Each named turn below is shown by a few rows before and after it. Which turns, in which order, take the first row of each later pair to the second? The first pair is answered.
rer (before |-> after):
-2.401; 1.248; -1.078; -1.104; 0.837; -0.838; -0.197; 3.129; -2.347; 1.724; 0.270; -2.164; -1.660; -0.629; 1.016; 1.411; -1.331; -0.812; -1.648; 1.264; 0.987; 0.102; 3.402; -0.661 |-> -1.400; 2.389; -1.260; -1.906; 2.726; -0.573; -0.248; 1.810; -2.095; 2.299; -0.674; -1.579; -1.563; -0.101; 0.118; 0.017; -2.494; -0.243; -2.010; 1.371; -0.334; 0.589; 2.585; 0.291
-2.155; 0.517; -0.235; -2.168; -1.910; 0.468; 1.459; 2.707; -0.690; 0.868; 1.619; -1.846; 1.106; -1.674; 1.223; 2.839; -0.214; -2.645; -0.956; 2.039; 2.197; -1.116; 2.552; -0.815 |-> -0.763; 3.158; -1.146; -4.031; 1.752; 1.456; 1.598; 2.031; -0.079; 2.058; -0.628; -1.236; 1.649; 0.139; 0.653; 0.401; -1.260; -2.713; -0.588; 2.375; -0.545; -0.917; 1.868; 0.743
3.099; 0.899; 1.657; -0.536; 1.606; 0.019; -0.377; -2.513; 1.089; -0.480; -0.691; 1.020; -0.148; -0.010; -1.592; -2.483; -1.628; 1.032; -1.323; -0.349; -0.058; 0.913; -1.025; 1.448 |-> 1.183; -1.915; 2.234; 1.392; -2.734; -1.082; -0.535; -0.907; 0.533; -1.749; 1.538; 0.154; -0.483; -1.773; -0.330; 0.449; 0.278; 0.654; -1.278; -0.548; 2.946; 0.178; 0.280; -0.405
petes (before |-> after):
-1.140; 1.177; -0.974; -0.820; 0.658; 0.421; 0.318; 2.222; 0.419; 0.694; -1.535; -0.152; 0.569; 1.092; 1.105; 0.121; 0.243; -1.430; 0.873; 0.590; -1.124; -0.350; 0.052; 0.237 |-> -0.365; 1.685; -0.526; -1.364; 1.937; 0.523; 0.131; 1.100; 0.017; 1.296; -1.558; -0.202; -0.054; 0.594; -0.037; -0.725; -1.260; -0.813; -0.309; 0.745; -1.262; 0.093; 0.144; 0.946
-0.605; -1.507; 0.532; 1.756; -1.736; 0.092; 0.428; -0.223; -0.728; -0.584; 0.965; 0.281; -0.723; -0.352; -0.094; 0.411; -0.753; 1.393; -0.641; -0.224; 0.617; 0.058; -0.162; -0.382 |-> -0.673; -1.487; -0.357; 1.769; -2.011; 0.434; 0.723; 0.422; -0.078; -1.096; 0.327; 0.610; 0.013; 0.530; 0.787; 0.481; 0.569; 0.936; 0.558; -0.106; -0.133; -0.276; -0.620; -0.575
1.096; -0.245; 0.157; -0.123; 0.691; 0.623; -0.598; -2.056; 1.135; 0.116; -0.160; 1.913; -0.389; 0.266; -0.965; -1.002; -0.299; 1.214; -0.008; 0.267; -1.017; 0.825; -2.127; 0.738 |-> 0.764; -0.899; 1.005; 0.288; -0.165; 0.035; -0.908; -2.186; 0.214; 0.219; 1.003; 1.205; -1.100; -1.007; -1.423; -0.231; -0.942; 1.802; -1.148; 0.435; 0.345; 0.638; -1.382; 0.298
-2.387; 1.164; 0.309; -1.356; 2.888; -0.113; -0.110; 1.290; -2.021; 1.732; 0.130; -1.913; -1.181; -1.372; 0.019; -1.116; -1.117; -0.561; -2.107; 0.512; 0.593; -0.313; 2.620; 0.540 |-> -3.384; 0.067; 0.172; -0.425; 1.088; -0.388; 0.060; 2.308; -1.965; 0.996; 0.882; -2.251; -0.913; -1.475; 0.834; 0.039; 0.224; -1.179; -1.394; 0.529; 1.444; -0.691; 2.882; -0.571
teki (before |-> after):
0.702; 0.609; 0.005; -0.181; -0.049; -0.168; 0.040; -0.238; 0.353; 0.040; -0.737; 0.509; -0.013; -0.201; -0.088; -0.006; -0.180; -0.523; -0.134; -0.078; 0.165; -0.293; 0.114; -0.307 |-> 0.574; 0.266; 0.082; -0.098; -0.376; -0.243; 0.043; -0.290; 0.145; -0.094; -0.393; 0.360; -0.191; -0.527; -0.194; 0.263; -0.227; -0.414; -0.250; -0.121; 0.356; -0.256; 0.390; -0.475
0.400; -1.727; -0.130; 2.285; 0.050; -1.251; 0.371; -0.683; 1.683; -2.291; 1.782; 0.847; -1.207; 0.804; 1.871; 1.385; 0.793; -0.510; 1.842; 0.316; -0.119; -0.012; -0.012; -0.797 |-> 1.082; -0.453; -0.691; 1.548; 1.716; -0.760; 0.542; -1.151; 2.250; -1.917; 0.553; 1.285; -0.857; 1.923; 1.627; 0.098; 0.356; -0.615; 2.234; 0.488; -1.613; 0.105; -0.585; -0.128
1.051; -2.672; -0.352; 1.228; -2.839; -1.993; 0.760; -0.314; 1.353; -1.368; 0.503; 0.674; 0.686; -1.008; 0.060; 1.269; 0.286; 0.656; 1.636; 0.442; 0.246; -0.041; -1.386; -1.180 |-> 0.983; -1.223; -1.376; 0.637; -1.117; -1.335; 1.207; 0.399; 1.808; -1.020; -1.234; 1.216; 1.687; 0.757; 0.571; 0.218; 1.072; -0.093; 2.728; 0.978; -1.726; 0.018; -1.742; -0.530
-1.054; -1.048; -0.636; 1.857; -2.300; -0.551; 0.582; -1.531; 0.547; 1.087; 0.207; -0.570; -1.636; -2.838; 0.564; 0.913; -2.091; -0.565; -0.650; -0.897; -0.582; 0.015; -0.398; 0.596 |-> -1.972; -0.501; -1.825; 1.746; -2.110; -0.018; 0.974; 0.514; 1.013; 0.958; -0.976; -0.576; -0.609; -1.307; 2.246; 0.926; 0.030; -1.890; 0.977; -0.611; -1.840; -0.401; -0.079; 0.430

Between the rows of a pair lie two turns.
-2.391; 0.030; -1.170; -0.319; -1.961; -0.220; -1.354; 4.933; -1.775; 0.263; 0.224; -0.881; 0.137; -0.626; 2.660; 0.574; 2.411; -1.830; 1.020; -0.438; 0.828; -1.368; 2.583; -1.490 |-> 2.233; 2.398; 0.230; -2.340; 2.458; 0.328; -1.831; -1.768; -0.890; 1.489; -1.454; 1.233; -0.602; -0.186; -1.915; -3.361; -3.258; 1.056; -1.535; -0.791; -1.680; 0.537; -0.713; 1.650 => petes then teki
-0.157; -2.133; -0.006; -1.048; -1.184; -0.423; -2.303; -0.673; 1.801; -2.193; 0.968; 2.357; 1.883; 0.208; -0.082; 0.271; 1.130; -1.387; 2.444; -0.832; -0.526; 1.193; 0.121; 0.741 |-> 0.936; -0.875; 0.165; -2.028; 0.910; -0.071; -2.364; -1.725; 1.496; -1.241; 0.534; 2.400; 1.483; 0.311; -1.085; -1.027; -0.388; -0.831; 1.522; -0.467; -1.305; 1.750; 0.033; 1.782 => rer then petes
-0.480; 0.882; -1.977; 0.427; 0.195; 0.418; 0.860; 0.977; -0.013; -0.090; -0.854; 0.259; 2.028; 2.083; 0.970; -0.433; 2.578; -1.272; 1.899; 0.605; -1.441; -0.655; -0.188; -1.120 |-> 0.070; -1.438; 0.625; 1.677; -2.380; -1.207; 0.078; -1.794; -1.176; -0.452; 2.315; -0.236; 0.048; -1.319; -1.129; 0.800; -0.225; 0.784; -1.072; -0.126; 2.005; -0.153; 0.035; -1.611 => teki then teki
0.001; 0.620; 0.158; -1.810; 2.209; -0.435; -3.388; -2.810; 0.876; -0.225; -0.876; -0.868; -0.559; -1.533; -2.085; -1.969; 0.310; -1.580; -1.345; 1.185; -0.108; 1.185; 0.149; 1.167 |-> -1.583; -1.594; 0.139; 0.135; -1.577; -1.062; -3.139; -0.958; 1.375; -1.885; 0.428; -1.241; -0.073; -1.902; -0.051; 0.284; 3.158; -2.258; 0.170; 0.695; 1.389; 0.441; 0.463; -0.770 => rer then petes
-2.114; -1.321; -1.999; -0.389; -0.203; 1.341; 2.164; -2.093; 3.535; -0.192; -1.259; 0.999; 1.827; 2.566; -0.144; -1.769; 1.077; 0.352; 0.142; -0.115; -0.189; 0.232; -2.324; 0.707 |-> -2.059; -1.875; 0.025; -0.632; -0.265; 0.671; 1.564; -3.687; 1.616; 0.705; 0.655; 0.069; -0.131; -0.166; -2.045; -1.350; -1.891; 1.721; -3.155; -0.126; 2.071; 0.765; -1.037; 0.696 => petes then petes
0.841; 0.126; -0.714; 0.655; -1.325; 1.306; -1.753; -1.782; 1.010; -0.743; -0.013; 2.657; 1.688; -0.072; 0.153; 0.166; 0.878; -0.557; 1.313; -1.874; 1.278; 0.229; -2.042; -1.396 |-> 1.373; 0.682; -0.106; 0.151; -0.254; 1.384; -1.969; -2.902; 0.445; 0.057; 0.209; 2.588; 1.022; -0.686; -1.005; -0.552; -0.875; 0.236; -0.098; -1.792; 1.397; 0.677; -1.782; -0.898 => petes then petes
-1.265; -1.091; -0.772; 1.187; -1.322; -1.112; 0.681; 1.946; -0.699; -0.172; 0.453; -0.720; -0.131; 0.221; 0.459; 1.419; -0.204; -0.733; 0.394; -0.758; 1.004; -0.517; 0.401; -0.001 |-> 0.222; 0.801; -1.462; 0.061; 1.342; -0.425; 0.816; 0.972; 0.065; 0.470; -1.449; 0.097; 0.469; 1.716; -0.071; -0.701; -0.903; -0.541; 0.721; -0.598; -1.389; 0.000; -0.445; 1.424 => petes then petes
0.762; -1.992; 0.279; 1.122; -2.038; -1.181; 1.901; -0.738; -0.568; -0.069; 1.437; 1.792; -1.184; -1.993; -0.841; -0.010; 0.763; 2.182; -1.414; -0.355; 1.034; 2.036; -0.733; -2.793 |-> 0.998; -0.546; -1.770; 0.496; -0.652; -0.117; 2.569; 0.392; 1.108; -0.385; -0.942; 2.583; 0.264; 0.719; 0.436; -1.176; 2.601; 1.014; 1.294; -0.159; -2.095; 1.762; -1.538; -2.394 => petes then teki
-1.090; 0.591; -0.717; 0.057; -0.347; 0.572; 0.525; 3.138; 1.306; -0.243; -0.992; 0.436; 1.310; 2.168; 2.913; 0.165; 3.967; -2.065; 3.544; 0.925; -0.498; -1.241; 0.535; -2.183 |-> 2.321; 0.622; 2.958; -0.738; 1.055; -0.388; -0.567; -3.698; -0.158; 0.973; 0.887; 0.827; -1.642; -1.483; -2.587; -1.352; -3.234; 2.101; -2.113; 0.285; 1.516; 0.757; -0.329; -0.504 => petes then teki
0.466; 0.331; -1.968; -0.893; 1.497; -0.315; -0.004; -1.410; 1.371; -1.235; -1.767; 1.395; 0.854; -0.824; 2.240; -0.838; 1.074; -0.377; -0.351; -0.734; -4.000; 0.382; -1.222; 0.038 |-> -0.643; -1.837; 0.131; 0.015; -0.856; -1.489; -0.347; -1.521; -0.585; -1.387; 1.407; 0.058; -0.762; -4.099; 1.553; 1.342; -0.156; 0.519; -2.805; -0.939; -0.226; 0.123; 0.671; -1.053 => petes then teki
-1.241; -0.798; -0.347; 0.678; -1.616; -0.501; 0.078; 1.977; -0.076; -0.618; 0.262; -0.933; 0.388; 0.236; 1.635; 1.284; 2.134; -1.650; 0.852; -0.072; -0.084; -0.956; 0.752; -0.744 |-> 1.253; 1.136; 0.615; -1.105; 2.013; -0.286; -0.231; -1.402; -0.573; 0.992; -0.568; -0.498; -0.536; 0.013; -1.542; -1.241; -1.956; 0.200; -1.659; 0.314; -0.871; 0.211; 0.236; 1.135 => teki then petes
-1.363; 0.672; -0.479; -0.863; 1.000; 0.798; 0.125; 1.560; -1.497; 1.496; 0.503; 0.316; -0.527; -0.170; 0.168; -0.113; -0.405; -0.018; -0.571; 0.110; 0.762; 0.709; 2.097; 0.100 |-> -1.391; 0.402; -0.568; -0.516; 0.649; 0.634; 0.151; 1.564; -1.358; 1.255; 0.638; 0.151; -0.675; -0.505; 0.119; 0.328; -0.131; -0.134; -0.488; 0.072; 0.937; 0.649; 2.124; -0.219 => teki then petes
0.341; 0.885; 0.670; -1.166; 1.269; -0.103; -0.546; -0.971; -0.665; 0.717; 0.185; -0.308; -1.240; -1.211; -1.511; -0.761; -1.983; 0.655; -1.986; 0.202; 0.448; 0.684; 0.811; 0.596 |-> -1.764; -0.203; -0.891; -0.031; -0.945; 0.137; 0.105; 2.469; 0.016; -0.350; -0.064; -0.536; 0.155; 0.089; 1.531; 1.002; 2.028; -1.161; 1.023; 0.031; 0.429; -0.511; 1.178; -0.802 => teki then petes
1.148; -1.131; -2.541; 1.974; -1.554; 2.420; 1.016; 1.465; 2.577; -0.675; -2.175; 0.289; 1.895; 2.029; 0.792; -0.693; 1.481; -1.538; 1.968; -1.160; -1.745; -1.615; -1.513; -0.309 |-> 1.731; -3.334; 0.218; 3.270; -4.036; 1.094; 0.382; -1.205; 1.361; -1.146; 0.894; -0.300; 0.078; -1.378; -1.348; 0.781; -1.009; 0.474; -0.943; -1.739; 1.700; -1.169; -1.085; -0.926 => teki then teki
0.340; 2.532; -1.442; -0.349; 1.915; 0.327; 0.199; 1.106; 1.372; 1.038; -1.025; 1.061; 0.923; 1.752; 0.908; -1.134; 0.452; -0.201; 1.263; 0.523; -3.171; 0.288; -0.429; 0.427 |-> 0.001; -0.724; 1.410; 1.628; -2.245; -1.213; -0.564; -0.906; 0.197; -0.091; 2.755; 0.202; -0.984; -2.178; -0.591; 1.609; -1.072; 1.612; -1.449; -0.349; 1.248; 0.471; 0.174; -0.859 => teki then petes
-0.854; 0.848; -1.163; 0.132; 0.717; 0.799; 0.545; -0.488; 1.802; 2.505; 0.596; -1.705; 0.034; 0.910; -0.211; -1.791; 0.184; 1.502; -1.815; 2.748; -0.161; 0.865; 2.640; 0.783 |-> -1.480; -0.795; -0.609; 1.342; -1.642; 0.207; 0.731; -0.370; 1.902; 1.507; 1.769; -1.830; -0.178; -0.073; 0.112; -0.234; 0.965; 1.693; -1.597; 2.297; 1.370; 0.650; 2.595; -0.202 => rer then petes
0.733; -1.378; 2.260; 0.737; -1.440; -1.209; -1.861; -1.686; -1.877; -0.514; 2.050; 0.513; -0.551; -1.779; -1.931; 0.184; -0.815; 1.319; -2.186; 0.025; 0.883; 0.267; 0.455; -0.931 |-> -0.063; 0.856; -0.825; -0.229; 0.636; 0.293; -0.854; 1.924; -0.476; -0.400; -1.109; 1.126; 1.675; 2.427; 0.961; -0.900; 2.805; -1.272; 1.615; 0.825; -2.801; -0.627; 0.145; -0.755 => teki then petes
0.042; -0.886; 0.328; -0.263; -1.745; 0.683; -0.154; -0.851; 1.769; -2.884; 1.089; 1.512; 0.137; -0.406; 1.312; 0.308; 1.127; 0.447; 0.706; -0.503; -0.322; 0.287; -0.845; 0.509 |-> 0.524; 0.116; -0.294; -0.982; -0.261; 1.234; -0.038; -0.894; 2.145; -2.471; -0.029; 1.870; 0.342; 0.492; 1.225; -0.740; 0.744; 0.338; 0.911; -0.177; -1.574; 0.395; -1.087; 1.265 => rer then rer
-0.841; -0.146; -1.684; 0.098; -0.052; 0.146; 0.344; -0.685; 0.814; -0.480; -1.116; -0.525; -0.333; 2.118; -0.656; -0.454; 0.002; 1.388; 0.408; 1.567; -0.735; -0.075; -0.332; 0.089 |-> -0.965; -0.803; -0.834; 0.198; -0.508; -0.358; 0.133; -1.058; 0.009; -0.270; 0.041; -1.066; -1.195; 0.833; -1.308; -0.136; -0.880; 2.044; -0.884; 1.621; 0.465; 0.130; 0.290; 0.015 => petes then petes
2.264; -0.769; 1.526; -0.624; 1.741; -0.558; -0.765; -2.241; 0.476; -0.963; 1.062; 0.946; -0.324; 0.144; -0.507; -0.542; -1.057; 1.684; -1.359; -0.247; -1.354; 2.143; -1.586; 0.579 |-> 0.432; -2.740; 1.609; 0.893; -1.391; -1.031; -0.659; -0.430; 0.384; -2.135; 2.280; 0.130; -0.082; -0.444; 1.132; 1.615; 1.349; 0.883; -0.128; -0.691; 0.375; 1.385; -0.873; -1.157 => petes then petes
0.341; -0.155; 0.885; 0.557; 0.058; -0.581; -0.274; -0.416; -1.107; 0.090; 1.087; -0.498; -0.874; -1.570; -1.033; -0.310; -0.983; 0.380; -1.287; -0.117; 0.560; 0.244; 0.787; 0.572 |-> -0.175; -0.555; -0.443; 1.153; -1.067; -0.224; 0.420; 1.219; 0.034; -0.955; -0.008; 0.025; 0.600; 0.035; 1.128; 0.302; 1.762; -0.766; 1.366; -0.214; -0.509; -0.477; 0.050; -0.192 => petes then petes
-1.450; 0.148; 0.144; -2.382; 1.388; -0.571; -1.840; -0.241; -0.389; 0.648; 1.379; -2.171; -2.961; -1.177; 0.796; -0.456; -0.424; -0.411; -1.269; -0.015; 1.976; 0.448; 1.882; 0.421 |-> -1.029; 1.355; -0.761; -2.979; 2.758; 0.071; -1.763; 0.219; 0.106; 1.204; -0.061; -1.789; -2.219; 0.185; 1.161; -1.487; -0.069; -0.817; -0.328; 0.357; 0.366; 0.566; 1.483; 1.042 => teki then teki
0.109; -1.169; 0.495; 0.842; -2.133; -0.414; -0.522; -0.855; 0.725; -0.890; 0.957; 0.768; -0.471; -0.425; 0.126; 0.883; 0.804; 0.560; 0.330; -0.345; 0.878; 0.137; -0.464; -0.647 |-> 1.063; -0.029; -0.099; 0.053; -0.219; 0.199; -0.274; -1.343; 1.310; -0.571; -0.549; 1.489; 0.117; 0.804; 0.093; -0.509; 0.661; 0.448; 0.964; -0.149; -1.038; 0.548; -1.416; 0.375 => petes then petes
0.369; -0.814; 0.515; -0.818; -0.486; 0.831; -0.155; 1.137; -2.056; -0.221; 1.606; -1.293; -0.353; -0.022; -1.012; 0.157; -0.643; 0.490; -1.893; 1.133; 1.709; -0.434; 1.051; 0.245 |-> -0.030; 0.371; -0.954; -1.307; 0.739; 1.481; 0.336; 2.483; -1.271; 0.065; 0.011; -1.004; 0.485; 1.814; 0.093; -0.392; 0.780; -0.605; -0.394; 1.415; -0.050; -0.915; 0.802; 0.628 => teki then petes
-3.848; -0.048; -0.620; -0.276; -1.309; -0.574; -0.168; 4.709; -2.402; 0.346; 0.795; 0.283; -0.863; -1.491; 2.189; 1.278; 0.780; -1.408; 0.133; 0.318; 2.078; -1.426; 3.828; -0.239 |-> -1.379; 2.863; -0.359; -2.408; 3.255; 0.039; -0.368; 1.891; -2.623; 2.191; -0.881; 1.133; -1.540; -1.045; -0.390; -1.984; -3.122; -0.307; -1.609; 0.730; 0.076; -0.023; 2.969; 2.190 => teki then petes
1.822; -0.251; 0.927; -0.296; 2.092; -0.043; 0.897; -0.734; 0.133; 0.725; -0.234; 1.067; -0.395; -0.918; -0.769; 0.357; -1.491; 0.871; -0.018; -0.298; -0.174; 0.775; -0.927; 0.566 |-> -0.243; -1.149; 0.182; 0.523; 0.342; -0.134; 1.103; 2.234; -0.105; 0.047; 0.275; 0.208; 0.151; -0.949; 1.280; 1.861; 1.115; -0.623; 1.247; -0.206; 0.615; -0.192; 0.231; -0.772 => petes then teki
-0.012; 2.323; -0.818; -1.472; 3.353; 0.673; 0.133; 0.348; -0.246; 1.414; -1.461; 0.373; -0.077; 0.867; -0.224; -1.796; -0.955; -0.386; -0.419; 0.691; -1.456; -0.201; 0.791; 0.656 |-> -1.941; 0.248; 0.392; -0.408; 0.469; -0.460; -0.137; 1.762; -1.726; 1.070; 1.037; -1.186; -1.105; -1.533; 0.534; 0.650; -0.559; -0.494; -1.670; 0.481; 1.742; -0.735; 2.632; -0.916 => petes then teki
-0.196; -0.728; -1.290; 0.632; -3.141; -1.049; -0.630; -2.364; 0.117; -1.200; 0.414; 0.636; -0.035; 0.091; 2.051; 1.586; 2.159; 0.518; 0.729; -1.685; -0.381; -0.815; 0.017; -1.942 |-> 1.623; 1.411; -1.423; -1.013; 0.177; -0.411; -0.943; -4.158; 0.362; -0.069; -1.304; 1.302; -0.103; 1.024; 0.546; -0.518; 0.099; 1.096; 0.037; -1.348; -2.343; -0.147; -0.860; -0.311 => petes then petes
-1.109; -1.644; 1.292; 1.352; -1.735; -0.540; 0.176; 0.284; 0.095; -0.871; 0.057; 0.398; -0.837; -0.711; 0.626; 1.387; -0.108; 0.625; -0.085; -1.110; 1.430; -0.711; 0.915; -1.190 |-> 1.101; 0.377; 0.911; -0.067; 1.562; 0.333; 0.204; -1.667; 0.816; 0.002; -1.679; 1.459; -0.368; 0.878; -0.798; -0.984; -1.857; 1.200; -0.353; -0.753; -0.848; -0.092; -0.614; 0.408 => teki then teki
1.028; 0.716; -0.113; 0.054; 2.073; -0.139; -0.936; -1.587; -0.836; -0.155; -1.455; 0.500; -0.526; 0.414; -1.408; -0.072; -2.220; 1.162; -1.392; -0.238; -0.742; 0.587; -2.135; -0.092 |-> -0.936; -1.609; 0.005; 1.710; -1.460; -0.925; -1.077; 0.285; -1.284; -1.374; 0.428; -0.433; -0.690; -0.756; 0.262; 2.345; -0.060; 0.426; -0.573; -0.502; 1.448; -0.129; -1.022; -1.983 => petes then petes
0.455; -0.050; 0.461; 0.020; -0.468; -0.535; -0.457; -1.637; 0.180; -0.359; -0.104; 0.093; 0.072; -0.444; -0.978; 1.533; -0.629; 0.572; -0.079; 0.173; 0.710; -0.363; -1.160; -0.412 |-> 0.169; -0.191; -0.139; 0.211; -0.961; -0.476; -0.210; -0.985; 0.660; -0.849; -0.660; 0.320; 0.683; 0.347; -0.161; 1.619; 0.381; 0.107; 0.914; 0.328; 0.312; -0.699; -1.390; -0.510 => petes then petes
